One turn sends every row of this set to another row. A few are shown first. Where does it send the rows asked after them?
Zon:  1.14 -2.78  0.31  0.04  1.72  1.65  0.74  1.70  1.58 -1.59  1.69 -3.12 -1.36 -1.49  0.82  3.08 -0.33
Robel:  1.91 -0.79  0.59 -0.06  0.75 -1.76 -0.08  2.27  1.60 -1.28  4.20 -0.23  1.14 -0.33  0.02  1.54 -0.63
Muvon:  1.24  0.13 -0.77 -1.83 -0.36 -1.21  0.35  2.28  0.52 -1.38  0.23 -0.12 -1.05 -1.07  2.54 -0.30 -2.81
kif:  2.37 -2.87  0.54  0.53  0.51 -2.42 -1.50  1.76  1.74  0.05  2.44  0.09  0.04 -1.21  1.27  0.87 -1.18
nar:  0.53  0.32  2.17 -0.89  0.33 -1.01 -0.60  1.92  0.95  1.41  0.28  2.10  0.37 -2.27 -0.61 -0.80  0.53
fosuv:  1.04 -1.73  0.03  2.94  0.26 -1.64  1.47  1.42 -0.83 -1.45 -1.07  1.53 -1.57 -0.28 -0.36  2.02  0.70
rakov:  0.67 -1.69  3.56 -1.44 -0.22  0.07  0.39  2.64  2.01 -1.49  1.38  0.59 -0.93 -1.03  0.85  2.84  2.53
faba:  2.44 -4.02  0.08 -0.29  1.51  0.51  0.78  1.20  0.59 -1.58  0.70 -2.02  1.43 -0.42  1.08  2.33  0.10
funut:  1.33 -4.08 -1.38 -2.03 -0.42 -1.09  0.17 -1.30  2.19 -0.15 -0.18 -0.24 -1.05 -0.98  1.66  1.19  0.52
Sobuf:  0.49 -0.80 -2.11 -1.38  1.77 -1.48 -0.21  0.62  0.75 -0.67 -0.07 -2.54 -1.66 -3.51  2.17  0.40  1.28
Safuf:  0.57  1.30  1.09  0.18  2.30  0.30 -2.32  0.99  0.48 -0.76  2.31  0.03  0.49 -1.27  0.44  0.73  3.09
fub: -1.36 -3.66 -0.05  0.34 -1.42  0.05  1.19  2.08  1.06 -1.43 -0.16 -0.24 -0.15  1.46  1.96  0.66  1.57
lare:  0.36  1.75 -0.05  0.99 -0.07  0.56 -1.02  0.73  0.37 -2.53  0.18 -0.02  0.06  1.06  0.16  1.28 -2.35
defo:  1.46 -0.52  1.21  1.43 -1.25 -0.58  0.26 -0.58  2.47 -0.53 -0.25  1.51  0.77 -2.24  0.21  0.96 -2.18
tikub: -1.54  1.52  2.34  0.57  0.11  1.25 -0.70 -1.05  2.01 -2.10 -0.29  0.97  0.13 -1.25  0.60  1.28  0.71
surud: -1.93 -0.69 -0.46 -0.43  2.49 -2.42 -1.03  0.38  0.62 -2.05  1.39 -0.88 -2.73 -0.55 -0.14  2.35  1.97
liv: -2.11 -2.43 -0.40  0.98 -1.02  0.26 -0.08  0.29  0.68 -2.30  0.43 -0.19  1.92  1.54  0.42  1.31  0.82
zato:  0.01  0.01  0.76  2.52  1.01 -1.85 -1.25 -0.53  1.96 -1.06  1.23  0.57  0.52 -1.40 -0.68 -0.27  2.78
ritug:  1.25  0.52  0.08 -1.01 -0.55 -0.70 -1.08  0.96  1.13 -1.55 -2.69  0.39  1.83  0.78  0.78  1.55 -0.96
Kigu:  0.06 -2.70 -2.23 -1.81 -1.34  0.41 -1.77 -0.22  0.46 -0.27  2.13 -0.30 -0.22 -2.27  2.21  0.92  0.60
padez:  1.59 -1.31  0.69  0.15  1.62  1.62 -2.37  3.10 -0.15 -1.04  1.37 -1.07 -1.07 -1.85 -1.31  1.43  2.42
geve:  0.31 -2.24  3.99 -0.76 -0.18  0.31 -0.76  1.61  1.86 -1.69 -0.96  0.88 -0.76 -1.35 -1.13  2.64  0.55
fuvu:  1.62 -0.76 -1.49 -1.41 -1.55 -1.08 -1.35  3.68 -0.27 -2.55  0.03 -2.31 -1.03 -1.22 -0.23  1.81  1.12
kab: -1.80 -0.56 -1.27 -2.20  0.47 -0.38  0.43 -0.90  3.59 -1.72  1.71  0.07 -0.11 -0.74  1.19  0.63  2.05
porep:  1.22  0.85 -0.06 -2.94 -0.81  0.35  1.81 -0.30  2.25 -1.82 -1.10  0.83  0.93 -0.52  0.74  0.77 -0.16
Ludav:  0.50 -1.07 -0.25  2.29 -2.20 -0.44  0.53  0.82 -0.14 -2.30 -0.76 -0.32 -2.32  1.09 -1.03  2.58  0.64
Zelu:  0.03 -0.50  1.24 -0.49 -0.09  0.91 -0.06  0.44  2.05 -4.15  0.13 -3.75 -1.60 -2.26  0.30  1.28  1.26
gibep: -0.98 -0.46 -1.78 -0.10 -0.82 -0.70  1.48  2.47  0.67 -2.16  0.73  0.06 -2.95 -3.89  0.47  1.11  1.63
Zepu:  2.89 -1.16 -1.02 -1.52 -1.37 -1.37 -0.19  1.04  1.32 -0.06 -1.49 -0.22 -0.77 -3.90  0.01  0.74 -0.51
nivu:  0.48 -0.33 -2.20 -2.17 -0.17  1.25 -0.67  1.27  1.28  0.73  1.04  0.60  0.23 -2.08  1.21 -1.49  1.01
bedar:  0.93 -0.87  0.03  0.87 -0.19  1.04 -1.98  1.10  0.59 -0.12  2.93 -1.13 -0.82 -0.75 -1.71  0.08  3.16
fosuk: -2.14  0.73 -1.16  0.61  0.47  1.14 -0.42  0.29  0.23 -2.19  0.27 -1.78  0.27 -1.73  2.01  0.26  2.75
mober:  0.68 -0.66  0.33  0.76  2.02 -0.38  2.86  1.67  1.47  0.02 -0.18 -0.11 -0.94 -4.07 -0.07  0.69 -0.49
tir:  0.08 -1.43 -0.27  1.20 -1.35 -0.61  0.20  0.26  0.63 -0.70 -1.21  1.88 -3.11 -2.11 -1.85  2.15 -0.53
kubiz:  1.52 -3.12 -1.22 -2.68  0.34  0.55 -0.64  0.56  0.59 -0.58 -0.03  2.08 -0.40 -0.21  1.04  3.24  1.11
nin:  1.61  0.67  1.04 -0.63  0.64 -0.73 -1.08 -0.13  0.98 -2.62 -0.24 -0.98 -1.55  2.66 -0.17  0.33 -0.14
Vedad:  0.68 -0.07 -1.34 -1.30 -0.64 -0.97 -0.55  3.50 -0.01 -2.35  0.53 -0.94 -0.67 -0.53 -3.08  0.97 -0.21
Bif: -0.38  1.61  0.61 -0.93  0.47  1.12  1.45  1.31  2.02 -2.17 -0.42 -2.25 -2.77 -1.53  1.65  0.15 -0.22
duna:  1.32 -3.13  0.62 -1.31  0.47 -1.51  0.23 -1.25  0.83 -0.52 -0.06  1.63 -1.39 -0.06 -0.37  3.24  2.01
serik: -0.98 -0.11  1.94  0.72 -0.07  0.53  2.43  1.55  2.79 -1.49 -0.59 -1.96  1.70 -0.99 -0.37  0.47  0.38
kiga:  0.06 -1.43  0.69  0.90  1.07 -1.19  0.23  1.81 -0.18  0.23 -1.16  0.42 -2.18 -3.72  0.59  3.15 -0.93
lat:  0.83  0.18 -0.39  0.54  1.10 -0.06 -3.00  0.44  0.96 -1.50  2.03 -0.64 -2.11  2.04  0.66  0.85 -0.42
veta:  1.49 -2.19  0.71  0.03  0.68  0.75  1.22  1.97  0.96 -1.84 -0.21 -3.57  0.06 -2.42  1.42  1.46  2.78
Tamu: -0.66  0.76 -0.39  1.84 -0.68 -0.81  1.64 -0.18  1.51 -0.05  1.62  1.76 -0.82 -1.97  0.63 -0.45  2.23
tokel: -1.92 -2.27 -0.71 -0.89  2.06 -2.16 -0.36  1.14  1.01 -0.99  0.07  0.23 -3.23  0.61 -0.87  0.33  0.31

defo goes to -> fosuk
fub goes to -> Vedad
tir goes to -> Safuf
And these:
bedar goes to -> kubiz
porep goes to -> Bif
kab goes to -> Muvon
duna goes to -> lat
Kigu goes to -> ritug
liv goes to -> fuvu

